Rotation paths and how fast each direction turns (degrees per step)
Each turn is a multiple of 5 degrees from 10 to 175, or 0.
Each row of a path follows its step; steps can be skipped.

step 6: [  8.6  -4.2  14.8 -28.0  20.7  23.2   7.2   8.3 -25.4 -10.9   6.4  14.7
  42.5   1.8   4.8 -14.9  -5.7  -0.5   0.8  14.0 -35.9  33.9 -10.1  28.0
  -6.1   9.0  -4.7  23.0  -6.1   9.4  11.6 -17.1  22.5  -4.8  -7.6   5.4
  -3.8  -5.8   6.0  19.3   1.1 -11.3   3.8   7.9 -17.9  13.0  15.9  -6.7
  -7.8   6.3]
step 12: [  4.0 -14.4  14.7  38.2  -4.9 -11.0 -31.7  33.2  -0.4   7.2 -33.4  -0.2
  10.1 -16.8  10.3  -5.7   0.7 -30.9   9.1 -10.2  -1.6  12.4 -10.8   5.5
   9.3  -8.8  15.3  -0.8  15.4  -8.0  -1.2  20.8  17.5  16.8   8.2  -5.5
 -12.2  10.1   5.0 -22.6  -3.5 -30.7   8.6  -8.3  22.0 -21.2 -12.1   4.9
   6.7  10.3]
step 16: [  8.6  -6.8   2.1   7.1  -3.5  -0.3  17.5  27.8   6.7  16.6  -9.8  -7.6
  13.1   7.8  -9.3  -3.7 -23.9 -10.2 -14.1 -16.1  10.0 -24.5   6.2  22.5
  12.0   8.3  -2.6  -4.6  -4.5 -13.7 -16.5  36.4   2.9   8.5  27.1  -1.5
 -23.4  16.7  -7.7 -20.6  27.5   2.7   8.3   8.2  14.0  14.3  19.3  -6.5
 -36.3 -22.4]
step 20: [ -2.5 -12.5  -7.3  15.5 -18.1  -6.1  15.7  -4.9   7.4  10.0 -16.7 -23.5
  -8.4  20.1  -8.6  14.5 -12.7 -19.8  11.3   4.0   4.0 -22.4 -14.7   6.6
 -13.0 -21.7 -21.5 -20.4 -33.5 -23.1  10.0 -19.5 -36.2 -23.5  -6.0 -23.8
 -17.3  24.6  -0.9 -14.3  13.8   2.5  -9.9  -6.0   1.8   0.8   3.2  -8.4
  -6.8  13.7]
step 22: [ 21.0 -15.8  -7.0  -8.9   0.6 -27.4  19.9  13.8 -14.7  15.5   5.2  -4.0
 -34.3 -16.9 -23.9   7.4  14.6   1.2   6.2 -13.2  -5.0  10.5   5.1   9.7
  10.4  -3.4   7.2  -5.3  -3.7 -20.8 -10.3  -6.0   1.8 -39.5  -7.0  19.5
  -1.1 -12.5  11.9  17.9  -3.9  26.2   5.7  20.6 -23.7 -23.5  -0.8 -10.8
   7.9  31.9]
step 23: [ 17.9 -20.0 -10.9  19.7  -1.5   1.4  -8.9  17.0 -26.6 -21.4   4.4   7.4
  11.0  11.5   8.4 -28.3  -5.3 -10.3  20.5  19.1 -26.7  22.2  -2.3 -26.4
   4.4 -12.3  -8.9  -5.1  -6.4  11.8  -4.1  -5.7  29.7   9.5  -9.8   9.2
  25.1  12.5  23.8  -0.6  20.6  -0.6   2.8 -10.4  23.7  -7.5  30.2 -20.6
   3.7   1.5]
step 24: [ -8.3 -11.1 -16.5 -21.3  -7.3   6.4  18.9  -2.5   8.0  23.8 -15.6   2.5
  -6.3 -16.1  16.8  -8.0 -30.8  31.4  18.8   8.3  13.2   6.2  -0.8   0.4
  -7.1  -9.1 -22.9  19.9 -19.2  -3.9   9.4  -3.4  -9.3  -1.1  -6.6 -10.7
  -9.7  11.7  -6.7  15.8 -19.6 -21.0  22.5   1.5 -33.0  11.3  31.3 -23.8
  -2.7  18.6]
step 26: [ 33.1   1.7 -11.8   2.5   2.6 -10.2 -16.4 -25.3  -3.1  17.6  10.2  -1.2
 -19.8 -30.0   3.4  14.6  20.2  10.1 -17.9   7.3  24.2  -9.4 -11.9 -15.5
 -16.0  23.5 -28.4  -9.0 -17.8  16.8 -26.2   7.0  11.0  -2.2 -12.4   7.9
  22.1   7.2  -7.3  24.4 -15.2  17.1   3.7  26.1 -14.6   4.1  -2.6  -6.8
 -11.1 -14.6]
step 29: [-10.5   7.1  -0.6   6.5   1.6 -20.1 -33.0  17.5  27.6   0.5  -4.7   5.6
  26.4 -13.4   1.7   7.0 -11.4  -9.7 -36.9   0.8 -24.8  -1.0 -15.0   6.1
  -2.7  -3.1  42.3  20.1   3.8 -19.5 -10.8 -13.9 -21.0  18.6   8.5   3.1
  15.5  -1.7  13.3  15.3 -14.1   2.8   4.0   3.9  14.1  -7.0 -29.5  11.5
  -2.6   3.7]
[ 5.1  3.3 -1.5  6.5  0.7  2.9  3.3 -0.3  1.9  3.2  3.8 -2.1 -8.6 -6.5
 -4.3 16.0 -7.9  0.6  5.1  0.1  5.0 -2.3  0.7  2.6 -0.8  1.2 -5.9  5.7
 -2.9  0.0  0.7 -1.1 -1.4  0.8  5.4 -2.1 -3.9  1.5 -0.3  4.8  2.6  5.4
 12.2 -2.3 -0.6 -2.1  0.7  1.7  6.4  1.8]	170
[  3.1   6.0  -2.9  -3.2   8.6   7.3  -0.6  -1.9  -3.3   5.5  -6.2   0.9
  -9.0   2.1   2.8   1.9   3.9   5.6  -1.5   1.8   0.2  -4.6   3.8  -9.0
   3.6  -3.5  -1.6  -0.9  -0.2  -1.1   1.1   4.3  -5.4  -1.1  -5.9   1.0
   5.0  -2.1 -10.3   2.3   7.6  -4.4  -0.5   5.5  -1.0   3.3  -5.6  -6.3
   0.6   7.6]	170
[-0.7  5.2  9.9  0.9  3.3  1.7 -0.8 -1.0 -2.7 -1.4 -6.0  0.6 -2.1  0.3
 -1.6 -2.6  5.7 -2.6  2.1 -2.3 -2.6  2.7  1.7  4.0  5.6 -0.5 -1.3  6.8
  7.4 -4.2  3.2  4.3  2.5 -8.5  7.6 -6.2 -0.4 -3.3 -4.0 -0.6 -3.4 -6.4
  4.5  7.7 -8.6 -6.7  8.7  7.2  0.4 -1.9]	115
[  1.9   7.4   5.1   0.1   0.1  -1.3   2.2  -0.2  -1.2   3.6   3.5  -1.0
  -3.6   5.9   4.0   5.5   2.3   0.7  -2.6   0.3   1.0   2.0  -2.1  -6.7
 -11.5   4.6   5.1  -1.2   9.2   5.7   5.9  -7.3   3.0   0.5   2.1   2.6
   1.3  -5.2   0.8   3.5   3.1  -5.4  -3.0  -8.0  -1.7  -3.1   8.1  -8.5
   2.4  -7.1]	170
[ 4.5 -1.1  4.2 -2.1 -5.0 -0.8  0.6 -6.6  0.8 -2.3 -4.1  3.2 -3.8 -6.8
 -2.4 -6.8 -2.6  0.6  1.1  5.2 -9.6  2.1 -4.9  2.3 -3.1  1.3 -8.3  2.0
  1.5  3.8 -7.0 -8.3 -3.3 -5.7 -5.6  7.8  2.7  6.5  3.8  4.6 -0.8 -3.5
  3.5  5.7 -0.1  0.3  5.2 -7.7  5.7  3.3]	20
[-2.7 -9.5 -1.4 -8.4 -3.3  9.7  4.2  4.8  4.7  0.2 -1.1  4.3 -2.5  1.6
  6.3  4.7 -0.6 -2.4 -2.8  4.5  3.0  1.1  2.4  2.7 -0.2 10.7 -2.7  5.3
  1.4  2.2 -1.5  3.3  4.3 -4.6 -0.1 -0.2  4.8  7.2 -3.8  8.6  3.3 -1.9
 -3.9  2.1  4.9 -6.6 -2.2  3.3 -5.2 -6.6]	35
